In the rows, 128 means zero.
Each row of X is roughly a mix of the hidden directions of one of 3 groups; one row fits no group.
X, 125 rows:
[[132  88 108 146 138 170 133 122  97  70 132  85]
 [ 85 109 170 132 139 116 153 146 137 166 138 188]
 [108 148 141 115 124 130 149  99 136  50 168 147]
 [161 116 138 103 121  70 121 155 105 156  74 135]
 [ 72 137 154 114 123 173 119 107 186 123 112 117]
 [108 139 110  89  95 191 113 141 153 154 101 151]
 [160 152 141 123 127 130 102 121 122 203 104  87]
 [129 120 136 154 153 179 102 117 163 165  74 134]
 [ 91 126  92 145 147 105  89  99 165  96  85 124]
 [158 124 179 166 141  97 133 120  95 135 184 125]
 [106 126  86  86 116 156 120 138 188 115  90 136]
 [103 129  99 104 101 192 117 157 151 145 112 169]
 [124  84 150 146 143 135 119 168 150 154 114 194]
 [ 91 173 144 127 122 134 169 121 140 194 108 116]
 [111 133 105 133 118 123 167 118 146  48 144 159]
 [181 182 125 136 116 153 121 132 147 175  98 106]
 [168 156 165 163 163 107 141 110  82 126 164 125]
 [120 139  80  69 151 154 126 122 160 123  82 142]
 [ 78 138  77 135 126 121  98 126 163 101  82 113]
 [156 153 130 155 166  65 128  86 131 119 159 115]
 [108 162  77  83 143 126 126 126 145 118  69 142]
 [117 135  98 179 100  95  85 168 151 158 126 135]
 [115 119 120 128 169 145 100 113  70 121 147  70]
 [150 151 134 174 139  58 121 121  93 136 157 120]
 [127 106 127 158 157 185  85  98 150 133  87 126]
 [ 89  97 165 103  94  94 123 102 148 154 171 123]
 [145 126 106  67 125 191 148 139 125 139 147 159]
 [115 144 114 115 117 110 168 120 135  47 158 141]
 [118 105 148 138 120 116 150 157 168 147 116 204]
 [148  85 167  97 109  95 151 155 110 121  84 103]
 [ 97 142  85  98 125 169 121 135 166 122  72 139]
 [137 150  99  70 123 163 133 149 154 158  96 165]
 [ 92 123 145 207 117 131 100 114 105 119 159 131]
 [184 174 124 146 175 151 124 124  94 107 107 116]
 [124 176 138 147 156 181 113  91 150  90 119 106]
 [109  92 175 141 112 114 141 141  79 107  95  86]
 [136 114 195 100 127 156 164 132 120 144  97  88]
 [135 168 101 152 164  58 109 103 117 128 118 119]
 [137 155 131 167 145  50 115 122 109 137 115  98]
 [ 94 120  90  91 119 160 132 153 160 130  67 132]
 [144 142 166 162 124 156  91  94 149  93 162  93]
 [124 145 125 121 165 133 114  94  78 101 158  71]
 [186 118 122  75 148 128 149 150 168 162 131 133]
 [174 159 120 180 165 146 138 135  98  89 121 112]
 [124 126 123 150 136 156 102  75  99  73 170 126]
 [152 164 177 152 132  99 113  87 124 133 181 121]
 [173 140 159 168 140  96 120 109  97 119 181 112]
 [133  98 182 180 106 118 131 144  95 137 162 100]
 [181 121  91 151 152  95 142 165  78 125 123 132]
 [ 90 145 107 108 147 191 127 121 158 114  79 133]
 [ 91 124 136 207 110 135  98 128 105 126 160 127]
 [120  91  71 112 135 156 139 171 121 115  78 129]
 [124  68 159 100 107 145 139 151 145 116  88  88]
 [ 88 147  91 176 109  90  88 112 135  98 127 143]
 [127 177 130 109 127 110 145  99 119 177 114  68]
 [143 166 129 155 173 104 181 121  80 113 123 115]
 [165 131 124 112 112 102 126 176 135 193  96 111]
 [119 144 115 168  87 197 108 131 115 165 127 125]
 [193 167 131 164 162 102 114 134  99 135 146 144]
 [106 100  96 111 140 177 125  98 113  78 120  87]
 [145 111 156  95 115 183 173 140 101 124 170 140]
 [151 161 154 127 134 111 158 113 152  85 163 183]
 [ 94 135  86  93 140 179 120 120 154 112  78 126]
 [149 103 170 163 102  89 124 128 112 137 190 129]
 [148 166 139 104 115 105 140 130 145 195  96  92]
 [120 136 152  98 131  77 158 113 127  80 175 153]
 [167 169 154 187 168 129 148 137 108 107 130 113]
 [156 155 174 155 120  98 112  91 117 133 186 127]
 [122 109 188 159 101 112 141 154 108 138 116  73]
 [101 149 151 119 135 200 123 104 156 101  99 106]
 [123 132  71 146 146 102 112 114 148  89 155 180]
 [151 127 176 145 123  79 136 106  99 135 184 109]
 [102 126 137 153 131 161 140 105 149  73 149 186]
 [137 149 137 100  92 100 152 162 163 181  94 123]
 [179 118 135 144 108  63 119 140 100 144 167 124]
 [103 133 179 175 113 137 112 114  88 150 125  81]
 [172 180 159 168 160  96 126 116 113 136 157 132]
 [ 91 133 155 188 117 134 111 111  82 123 148  89]
 [120 181 108 122 155 146 154  82 144  96 168 149]
 [ 79 102  87 147 120 152  78  99 141  94 122 127]
 [126 100 127 150 131 157 125 172 165 162  82 169]
 [146 156 108  89  98  76 161 119 155 104 112  95]
 [112 131 118 129 133 136 150 124 129  40 162 154]
 [ 93  96 120 104  99 194 123 160 129 128  94 139]
 [143 151 113  64 123 169 138 133 161 158 103 158]
 [117 126  76 123 153 176 139 157 132 107  70 133]
 [ 83  97 129  96  95 167  94 117 178 130 124 129]
 [ 64 150 110 135 129 137 114 115 133  99  64 113]
 [110  90 137  98  83 182 127 169 135 141 100 120]
 [124 111 188 142 131 133 135 118 106 141 113  55]
 [129 138 139 188 137  53 121 137 125 125 126 101]
 [143 145  65  96 151 135 107 106 134 128 143 184]
 [179 199 123 120  87 144 136 128 147 126 130 111]
 [162 146 165 126 116  70 112 128 124 174 162 149]
 [139  68 132 155 144 134 103 159 141 129 118 191]
 [ 77 148  76 117 128 122 114 125 146  92  75 125]
 [ 65  89 122  83  97 155 138 122 153 129 107 120]
 [177 153  78 145 103 154 125 130 154  88  99 114]
 [159 105 157 162 101  97 116 116 102 122 193 121]
 [180 152 165  99 149  86 178 131 132 141 124 119]
 [127  69 116 113  83  76 131 155 118 150 151 131]
 [189 163 127 170 166 137 128 131  89 102 128 119]
 [ 97 131 140 133 159 122 131  84  76 103 182 117]
 [104  93 117 152 151 154 120 122 115  59 155 160]
 [ 80  77 121  83  81 118 126 134 154 150 127 133]
 [121 130 166 185 129 110 118 105  97 131 160  76]
 [178 156 163 102 144  88 178 144 120 151 124 118]
 [123  87 159 140 135 118 124 153 151 162 122 200]
 [148  91  67 107 120 109 121 174 110 146 105 155]
 [173 167 107 135 142  79 126 119 115 148 173 162]
 [ 91 101 141 171 164 178 104 110 100 143 142 148]
 [103  77  91 102  88  89 136 165 143 147 117 132]
 [ 81 130 154  98 115 180 106 104 179 130 114 124]
 [ 75 144  88 108 124 137 115 115 143  92  71 112]
 [108 159  98 122 170 182 135 117 139  98  81 119]
 [ 96  88 171 137 174 136 112 140 118 176 127 160]
 [180 170 126 140 124 173 108 146 148 163  95 109]
 [139 161 128 108 118 112 122  84  92  96 172  81]
 [179 185 150 160 171 121 140 136 100 134 120 139]
 [146  85 114 166 152 161  82 115 113  87 139 153]
 [114  92 139 171 157 170  95 132 111 177 118 153]
 [107  99 110 122 132 128 110 147 109 185  87  75]
 [ 73 160 118 154 139  82 131 107 123 123 158 174]
 [108 103 128 140 155 152 117 108 174 154  60 126]
 [111 145 133  95 120  84 168 123 118  72 172 128]]
Here is one row of each group, with its name. Which group are the others in?
[117 155 150  95 114  89 157 130 147 193 105 108]  (74)
[149 186 118 154 177 167 139 120 114 102  98 130]  (22)
[171 145 172 110 129 113 183 160 106 155 143 113]  (117)

[ 80  97  87  86 104 124 155 147 132 148  98 156]  (22)
[158 158  95  69 129 132 140 150 149 158 109 169]  (117)
[139 167 145 152  81 189 109 132 122 145 158 148]  (74)
[106 123 127 131 149 147  96  94  72 133 153  72]  (74)
[103 103 117  91  97 183 125 168 128 138  85 141]  (117)
[131 116 145 139 152 139  92 117 108 207 107 101]  (74)
[ 92 130 110 115 145 200 127 124 153 101  84 120]  (22)
[132 111 129 109 109 195 142 133 147 126 171 178]  (117)
[ 85 117 122 126 109 101 187 164 152 134 118 172]  (74)
[139 167 139 123 168 104 175  93  98  91 152 141]  (117)
[167 138 114  54 158 119 159 124 153 131 105 121]  (117)
